[161 124 157 123 148 113 160 154  84 138 156 130  91 154 138 137  97 127]
[116  85 129 142 156  97 148 132 106 129 122 110 122 166 128  89 111 116]
[111  69 131 145 167  76 166 129  91 135 118 106 119 175 119  70 103 109]
[115 133 116 104 105 158  88 120  80  94 135 137  93 127 131 142  92 155]
[112  83 133 140 155  88 154 126 103 138 113 111 118 166 121  83 115 114]
[110 142 120 106  97 176  76 126  78  95 132 136  88 121 127 142  84 161]
[116 134 118 109 106 161  97 118  94 102 133 139  99 118 132 141  90 152]
[111  78 128 140 166  85 156 128 100 138 123 106 119 179 120  79 108 112]
[ 94 155  87 123 120 169  79  83 159 145 122 142 115 137 121 145 117 149]
[153 102 164 134 134  92 168 168 100 113 133 115 134 124 129 115 133 107]
[166  93 175 144 136  70 178 175  97 101 130 112 149 111 131 104 141  97]
[119  80 127 144 160  89 158 129 103 130 115 112 120 169 122  80 113 123]
[118  80 131 146 161  85 157 127  95 128 115 106 122 167 127  83 107 118]
[109 143 120 106 102 159  93 126  81  98 138 145  95 123 131 139  86 154]
[116  75 132 137 159  90 156 127  95 134 121 114 121 172 122  78 111 112]
[116  90 128 138 155  97 151 130 101 136 119 113 115 163 125  87 111 115]
[117  83 129 140 160  92 148 123 100 136 119 109 120 165 125  84 110 116]
[114  78 127 144 153  97 146 130 106 136 123 116 121 159 119  89 115 116]
[111 137 112 108 101 165  90 119  77  87 140 140  92 127 128 138  85 160]
[109 139 115 102  99 170  81 123  80  90 139 146  80 124 125 141  82 158]
[ 98 166  84 104 125 182  82  81 148 163 130 148  94 151 123 160 104 161]
[117  82 126 135 152  95 156 126 105 128 120 113 122 165 124  84 111 115]

[108 142 122 107 102 171  86 121  83  91 137 138  92 125 126 142  81 152] 0
[ 95 140 116 105  97 176  71 119  71  89 139 148  80 127 132 145  71 163] 0
[139  97 153 144 124  88 146 154 131  99 117 111 175  94 127  94 162 105] 1
[114  83 123 137 153  99 151 130 110 129 120 110 114 156 123  93 117 118] 2
[112 140 116 109 107 156  97 125  96 103 140 131  90 126 129 136  90 152] 0
[ 97 144  99 131 119 155  94  98 162 134 106 132 146 117 124 133 145 135] 1
[138 159 129 110 145 158 133 124  98 152 159 145  70 177 135 158  77 154] 1
[110  81 125 141 163  89 157 124 101 134 118 116 124 171 123  81 107 112] 2
[107  67 133 145 168  77 157 126  92 137 115 105 119 182 120  72 109 110] 2
[113  83 126 139 155  90 150 128 100 128 119 109 122 165 121  83 111 119] 2
[116  88 124 138 154  94 157 134 105 131 116 111 120 155 121  88 113 116] 2
[102 140  97 134 113 152  93  94 171 133 112 132 145 109 116 130 143 130] 1
[ 98 144 117 101  94 175  80 122  74  82 137 142  85 126 127 140  76 161] 0
[107 137 119 104 101 166  86 119  86  90 136 141  85 127 132 142  84 158] 0
[113  87 129 144 155 101 144 126 104 127 118 113 122 163 122  93 108 115] 2
[ 96 157  92 119 123 175  89  87 149 157 128 145 107 141 121 150 114 152] 1
[121  89 133 143 152 101 144 126 109 129 124 115 121 151 118  93 117 114] 2
[106 139 120 113 108 156  92 120  88 105 140 141  92 128 132 138  97 147] 0
[110 144 124 109 107 163  89 127  90  98 133 136  91 131 129 141  83 154] 0
[172 107 172 124 150  97 179 165  74 116 160 122  95 151 139 128 111 122] 1
[115  84 125 135 155 100 153 127 109 129 119 118 126 162 122  90 111 114] 2
[162 102 169 136 140  90 171 165  95 110 141 116 131 134 142 114 132 109] 1
[119  71 130 142 173  79 166 124  96 138 119 107 114 178 120  71 112 113] 2
